rotation steps, each row followed by its count of steps
The counts run from 0 to 530.
 35 -19 -11  19  26  -6  16 -12   4 -59 -33   2  29  18 -21  34 -26  11   9 -19  32  12  28   8  42  10  -1 -23   8 -19  -7   2  -4  37  31 -21   0  30  12  19  31 -47  40 -27   2   1  -1 -21  -4 -19  10  -8 -33  29   6 -12 -22 -12 -43  25   3  43   0  -6  20   3  16 -24  14  -7  27  53   3
156
 31 -26  -7  30  33   8   2  12   0 -36 -24   7   9  22 -37  25 -30   3  12 -21  39  31  22  23  13  11  -4 -11  10   7 -20  16   5  36  29 -14  29  27  46   3   7 -38  29  -2 -23 -13  -6 -31  12 -25   7  -4 -57  28 -35 -19 -36  22 -23   7  16  33  -8   8  15  10  18  -6  -4   6  35  29  -6
182
 10 -31   9  34  -1 -15   2  -4  -1 -38 -24 -17  25  28 -19   7 -18  -2  28  -2  13  20  12  33   4   9  17  -5 -10 -17  12   4  -2  47  10 -19  18  28  -2  39   4 -63  28  -3  -6 -18   3 -12 -15 -19  -3  28 -39  26 -47  -2 -48   7 -15  12  23  28 -23   6  -2  11   5  22  45  -2  57  42   7
407
 37 -42   8   8  25 -11  24   2  12 -45 -14  16  20  33 -28  19 -35 -29  -8 -34  21  32  27  11   9  -8  15 -21  15  17  -3  17 -28  37  12 -33  19  13  36  19  19 -42   1 -24  -4  -7  12   9   0 -29  14   2 -29  18   6 -14 -44   4 -10 -10  16  46  13  -4  34  -6  23 -18  15 -52   5  42   9
199
 23 -41 -11  13  36   4  18   4   0 -36 -32   9  24  20  22  11 -37 -28   8 -21  -3  21  22  25  42  -2  18 -26  33  10  -5  21 -36  30  12  -8  19  11  41   7  36 -41  17   4  -9   1   1  -3  13 -20  24  10 -45  29 -28  -5 -59 -13 -19  15   7  13  -3  -6   8  -4  21 -11  43  -6   6  53  13
369
 25 -31 -11  35  20 -12  15  -2  14 -14 -43  -8  11  18 -39   0 -28 -11  -1 -35  22  27  20  -1  28  13  -3 -24  21 -16  16   3 -28  42  -1  -8   5  32  35  36  12 -51  34 -33  20   5  17 -19 -11 -15  34  -6 -43  16 -13   0 -44  28  -8  -8   8  27 -10 -10  -4  11  20 -27  40 -27  44  38   3
482
 30 -29   2  24  25 -12  24  12  12 -23 -25  12  23  18 -22  25 -21 -14  -5 -11  16  19  34  19   7  13  -2   8   5  16  14  26 -30  38  16 -49   1  23  20  23  22 -52  28 -14 -14  10 -27 -27   3 -27  11   5 -28  25 -24 -21 -55  13 -36  21  25  38 -17   2  23   8   0  -4  34  10  36  51   7
474
 32 -25  23  30  10  15  22  21   7 -49 -10   3   6  34 -24  16 -20  -5  -6  -9  21  23 -17  17   7  17  11 -31 -15  -2   1  40 -22  37  -2 -14  29  25  18  46   3 -57   2   9  -5  -8 -11  -9 -20 -29  12  30 -10  33   1 -14 -31  -5   5   4  27  69 -23  11   6  12 -11  -8  32 -21  31  19  32
140
 34 -55  20  25  10 -15   6  -2   2 -47 -44  22  -9  22  -9  14 -28 -14  11 -29  14  35   6  27  21 -12   3   8  24   8  29  26 -18  28  21 -15  17  16  36  35  12 -38  25 -26 -22 -33  -7 -16   0 -23  23  22 -46   2 -28  11 -20 -24 -18   1   1  32   3 -18  31  22   9   6  18 -30  18  32  17
163
 40 -41  -9  19  49   2  15 -14   5 -50 -44  24  31  25 -26  42 -29  13   9  -2  22  25  25  22  15  15   4 -14  16  12  -5  19  19  38  15 -12 -12  42  45  10   8 -28  23 -26  -9 -11   2 -19  23 -20   2 -15 -40  39 -28 -11 -13  -4  -6  18  11  59  -6 -13  22  -1  15  -8  -3   0  18  38  -7
91
 26 -29  12  12  44   1  12  10  17 -40 -36  17  11  33 -12  28 -41  -8  19 -20  37  14  17  24  30  14  13   5  13   9  -3  18 -25  50   2 -13 -12   4  32  27  15 -53  19   7  -2 -14  -5 -17  11 -47  21 -13 -32  30 -28 -12 -31  -9 -25  29  22  34   3   0  19  -2  -2  -6  26  -3  41  59  12
239
 24 -33 -14  22  48   7  33  16   9 -17 -35   8   6  20  -8  19 -34   5 -11 -14   1  22  13   7  49   9   3 -19  17   9  -2  13 -52  41  -8 -19  10  27  46  17  20 -46  19   9   0  11  -3 -14  26 -27  29   3 -34  22 -17  -3 -48   9  -7  -7  20  25 -24   0  17 -14  18 -29  40 -14  21  21   6
243
 37 -31  -3  17  17   9  31   5  21 -31 -29  35   0  22 -15  13 -34 -14   5 -12   9  20  16  16  -5  16   0  19   0  26   3  38 -21  37  -3 -38   5   8  32  26  24 -53   2  -7  -7 -23  -4 -17  13 -43  31  -1 -27  15 -10 -25 -31 -12  -3  19  18  40 -10  10  27  18   4 -10  17 -35  35  60  19
365
 18 -44  16  24  16  -2   5  -2  -1 -83 -38  -5  10  23  -8  39 -25 -23   1 -22  10  28   3  42  15  -6  24 -12  21   9  -2   8 -27  45   0 -30   9  17  21  13  29 -30  17   2 -23  -5 -14   3   0 -28  11  46 -40  31 -39  -5 -43  -8 -15  -1  29  49  -7   5  16 -18  22   0  26 -24  24  34  -8
40
 23 -53   1  21  12   1  10  -2  -5 -34 -11   2  33  32 -20  14   4  14   5  -3  -1  41   9   8 -13  17  -9 -47 -14  -1  21  16 -10  48   7 -27  17  23  32  42   2 -54  21 -23 -18   6   3  -9  -2  -3  12  26 -15  33  -1   7 -22  -6  15  11  -4  95 -26   7   9  14   3 -16  20 -11  29  24  19
520
 19 -30  19  34   4  -6  11  12  -5 -20 -16  11  14   3 -18  35  -9   4   8 -25  27  24  -7  17  31  -7   4  -5  -6  -4  25   6 -16  32  15  -9  13  14  35  43   7 -60  28 -47 -13  14 -10 -22 -38 -27  23  38 -33  30 -34   2 -13 -10 -25  13  10  60 -42   2   1  13   3 -27  25  -2  37  34   4
415
 26 -21  -6  42  -3   3   8 -16   1 -48 -49   3   8   4  -2  21 -18  -8   5 -11  21  33  11   9  24   3  -7   0  17 -13  20   1  -8  37  11 -28  12  49   0  21  34 -50  42 -45  -2  -1   1 -14 -14  -1  17  17 -54   6 -18  -1 -36  -7 -13  20   4  28 -15 -15   4   8  17 -18  42 -20  24  42  -2
189
 32 -26  -7  20  27  10  32  10   4 -56 -31   5  20  18 -25  16 -13  31  -2  -6   7  18  17   5  37 -10 -15 -26  -4  12   3  12 -46  29   4 -39  16  20  43  34  18 -55  23  -9 -19  17 -29 -20  31 -20  33  10 -33  18 -16  -9 -27 -10 -24  -1  -4  39 -22   0  30   3  -7 -34  -4   3  35  34   9
152
 27 -36   8  24  13  20  22  14   4 -30 -16  22   4  34 -32  21 -30   8  15   7  12  19   3  20  -2  10  19   7  12   6   9  35  -6  54  -7 -22  -6  25  25  42   9 -53   9  -4  14  -7   5 -15 -12 -43   8  30 -38  46 -15 -13 -28 -12  15  17  23  49 -22   3  13  -2 -14   2  24  -6  70  32  16
205
 35 -47  -2  19  23  -8  25 -13   4 -36 -32   4  38  27  -1   6  -9  -4  10 -20   4  39  40  15 -12  20 -24 -26   8   0  27  25   4  34   7 -11  -2  26  35  33  13 -41  29 -29 -15  -3  16 -25  39  -1  12   2 -12  18 -15  10 -35  12   0  -5   3  57  -2 -20  25  14   8  -8  13 -15  21  45   2
521
 23 -46  -6   9   8  14   9  -6   3 -19 -33  14  33  42  13  14 -21 -22   9 -13  -9  32  41   8  12   7  14 -21  24  24  32  11 -13  56  11 -24  15  19  45  32  36 -39   5 -10  -8  -2  15  12   1 -24  23  20 -37  43   6 -13 -44  -5  18  15   2  36  -4 -11  12   2  16  -9  28 -16  21  69  24
495
 31 -18   5  29  26   0  -1   6  15 -50 -55 -16   8  33  -1  16 -34 -22   4 -10  37   6   5  24  24  25  -2  -1  14   4  15  28 -10  46  -7 -19   8  32  23  17  23 -43  25   9 -17 -16   3  -9   4 -40  22   6 -31  25 -33   5 -65  16 -13   6  18  23  -5  -3   9  12   1  -3  38 -18  22  24  17
207
 24 -21  -2  28  30  10   2  20  12 -21 -28   9  -6  12 -45  39 -28  25  10 -17  29  15  12  29  32  11   5   1   4  -9  15  17 -37  56   6 -34   6  27  14  15  14 -55  27   0  -6   2 -14 -36  10 -21  21  -1 -41  26 -32  -9 -34  10 -45  21  10  34 -28   5  12  24   9 -13  19  25  34  52   5
113
 14 -33   2  53   1  27  -2  22  -9 -37 -18  -4  -2  25   4  13 -30   2  16  -6  34  15 -12  28  23   4   9  -4  -5   4   6  29 -12  43  21 -14  42  27  26  22   2 -60   3   3   1 -15  -9   2  -8 -32  22  37 -50  42 -28   1 -61   8   2  13  18  41 -21  13   6   7  -1  16  33 -14  28  25  13
241
 23 -46 -21  33  13   6  26 -19   4 -19 -22  21  38  20  -1  -5 -23  18   3  13  15  42  34  10   1   4 -11  -5 -17  21   1  26 -17  44  15 -26  30  36  52  21  11 -49  13 -22   3  -6  18  -7  10 -10  17  29 -34  41 -11   1 -41  25  18  -2   5  39 -24   9  20  20   9  -7  18 -20  49  24  -2
24
 13 -35   7  30  28  15   9   8  13 -41 -40   1  -7  25 -12  18 -30  -9  -4 -22  25  40   1  33   8   9   6 -18  26   0  13  16 -38  51  -7 -21  14  40  33  17   0 -34  21   0  -1   3  -2 -12  24 -31  25  35 -53  31 -34  15 -66   9  24 -27  29  38 -12   5  16 -13  13 -10  26 -15  41  -8  -6
276
 40 -25 -10  15  32 -12  21  -3   4 -26 -28 -11  35  21 -32   0 -23   5  -5  -9  19  19  35  -6   4  28  -2 -25  -2   2   6  17 -12  51  11 -35  11   2  30  27  17 -44  36 -20  -3   4 -14 -17  -1 -24  16  -6 -12  33   9 -13 -38  15 -25  23   4  45  -6  20  10   1   6 -24  31 -13  44  47  -3
282
 41 -41  -6  21  28  10  31  22   6 -44 -18   8   7  29 -13  18 -39 -13  -3  -6   3  14  11   6  33   2  12 -27  22  13  -4  32 -21  25  20 -31  28  19  26  19  28 -51   2 -13 -15 -14 -25 -13  -7 -35  25  12 -42  28  29 -23 -33 -19  -7  24  13  39  -8  -3  32  -3  -8 -29  24 -24  -4  40  33
300
 18 -25  10  26  15   0  13  13   2   1 -13   7  10  32 -48  34 -20  12  -1 -20  30  10 -11  23  18   7   1 -36   0 -27  18  17 -29  57  -1  -8   0  27  37  48  -8 -52  38  -2   8  11  10 -27 -13 -21   9  22 -30  28 -29   0 -22   2 -21  -1  18  44 -48  -9  16  21   1 -27  26   2  53  14  -1
179
 29 -32  20  19  24  -3  18   0   9 -51 -39 -21  22  23   1   3 -16 -24 -17 -31  23  31   6  13   8  20   4 -15  13  -2  20  27 -16  50  -9  -4  16   7  26  30  19 -49  -2  -7  -5   7  -4   0  -8 -28  30  25 -12  24 -19  12 -55   2   4   7  22  69 -19  -6   5  -9   1 -17  35 -27  13  35  20
141
 15 -47  -8  25   7  13   8  -2   1 -25 -31   6   6  30 -14   6 -29 -15  26 -25  -4  28   9  18  -2  27  19 -24  14 -24  31  21   0  50  -2  -4   9  26  22  33  12 -35  27   7  -1 -35  36 -16  10 -16  13   7 -44  21 -24  15 -54  -4   3   6  18  35  -3 -37  11  29  14   9  47 -15  45  47  14
464
 23 -27  -8  30  21 -10  39   4  -7 -23 -22   9  34  25  -9  -4 -33   2  17 -22   3  19   9  -1  49 -10   0 -26   6   0 -11 -11  -4  30  25  -1  30   4  60  42  23 -70  29 -21  -5  -1 -13 -30  -3 -14  20  15 -27  15 -20 -28 -19  -3 -33   7  -5  27 -28  -7  17  21  11 -26  18 -20  27  42  11
86
 20 -46  29  37   7   6  23   2   5 -49 -17  -8  17  29 -23  -1 -35  -6  18 -31  11  18   3  23  -4   8  21   1   3  -5   4  27  -5  44   4  13  13  14  29  40  -7 -57  -8 -10  14 -38  13  -7 -17 -30   7  20 -33  21 -29   2 -39  -2  20 -19  22  54 -21 -10  -5  11   9  12  30 -33  53  41   9
71
 10 -35   0  32  27  18  -7  -7   0 -47 -57 -14   1  28  -9  -8 -22   2  10 -36  21  44   5  16  26  19  -7 -49  31 -17  17   0  -5  52 -12   3  10  27  51  34   8 -33  37  -2  -3   7   9 -19  15 -17  34   6 -42  15 -24  20 -40   2   8 -25  -3  44  -5 -20  10   1  14 -22  18 -11  38   5   6
84
 31 -39   5  36  34  -4  22   2   5 -11 -41  -5  18   6 -42  -7 -24 -19   4 -29  -4  33  28  10  10  27  30  -3  23  -6  10  30 -11  35  -5 -19   1  12  15  29  15 -37  37 -14   7  -8   7 -18   5 -20   6   0 -40  20 -10  -1 -59  14  -6   5  28  25  -6  -9   6   0   7  -4  44  -7  45  35 -10
373
 29 -37 -30  22  15  19  23   1  11 -13 -10  25  15  23   3  32 -32  11   6   7  14  17   9  11  15  10   5 -42  -1   4   7  14 -27  32  14 -28  34  60  24  17  33 -51  17  -9  -3 -15  14 -14  -5  -9   1  27 -57  33  10 -10 -36   3   0  12   4  28 -21  -5  27  15  12 -28  42 -13  19  26  27
461
 39 -34  15  32  32   5  37  11  -7 -45 -19  10  31  41 -44   7 -40   6  30 -10  12   6   2   8  24   5  34 -13  12 -17 -14  32   3  31  19  -3  21   5  32  45  12 -64  19   4   3 -42 -18 -13  -4 -40  -7  18 -41  24 -22 -22 -24 -22  -1   5  20  42  -1 -18  10  12 -13  -3  22 -13  46  29  27
104
 26 -26 -34  29  35   9   5  -4  11 -12 -23  10   9  26 -14   9 -28  22  10   7  36  28  15  -1  26  33 -25 -27  -7   4  10  20 -29  39  -6 -15  27  47  43  12  11 -51  17   2  -6  -7  18 -22  25 -14  37  -7 -37  28  -9 -10 -46  20  -6   5  -6  32 -15   3  16  26   7 -18  17  -3  24  29   3
352
 38 -21   6  31  31   6  34  10   9 -30 -42  -1  15  21 -22  -5 -29 -10  -7  -4  13   8  19  -1  20  20   6  -3   6  18   0  35  -8  40   6 -17   9   0  33  29  22 -54   2   2  11 -14  -8  -2  -9 -58  20  11 -24  27  14 -19 -51  11   4  17  35  46 -12   3   8  -3  -7 -10  26 -23  39  35  21
173
 29 -33 -15  37  11 -13  23  -1   8 -41 -33   3  19  16 -22  -5 -19 -12 -12 -19   7  45  19  -7  28   0  -8 -14  26 -10  24   7 -27  32  15 -37  22  29  38  40  22 -47  44 -32 -14   4  -9 -26  10   3  28   9 -39   3  -2  -3 -47   9 -14   4   6  19 -12 -14  30   7   7 -31  10 -14  27  15   3
120
 23 -43  12  21  28 -25  -2 -12  -4 -37 -36  -1  28  14 -25   2 -22 -19   8 -30  38  29  29  15   2  19  -1   1  18   5   1  18   3  49  14 -19   7  -3  42  26  17 -42  43 -25 -12  -2   5 -23   3 -29  14  -3 -32  25 -41  -2 -37  21 -16   9  21  36   3   3   8  15  23  -1   8 -10  38  40 -14
181
  9 -33 -20  44  -9   2  19 -17  23 -73 -37  -1  16  30  -4   6 -30  12  26 -15   8  21   1  14  20  -9 -20 -11  -4 -16  17   0   0  39  -9   0   3  48  16  28  12 -61  21  -8   5 -18  14 -22  12   0  11  28 -40  11 -19   6 -28 -13   9 -16   4  42 -29 -27  14  14   3  -7  33 -18  44  27  23
27
 21 -48   3  14  14  11  22 -14  -6 -47 -15  11  35  33 -20  30 -20  -5  15  -8  14  24   0  21   3 -10  15 -45  11 -15  -9  11  19  37  17  -4  14  35  18  33  23 -41   8 -27   2  -5  20   2 -24 -12 -13  35 -35  29  -1  -6 -19 -22  21 -11   5  80 -16  -7   9  -2  18 -26  20 -18  30  30  18
393
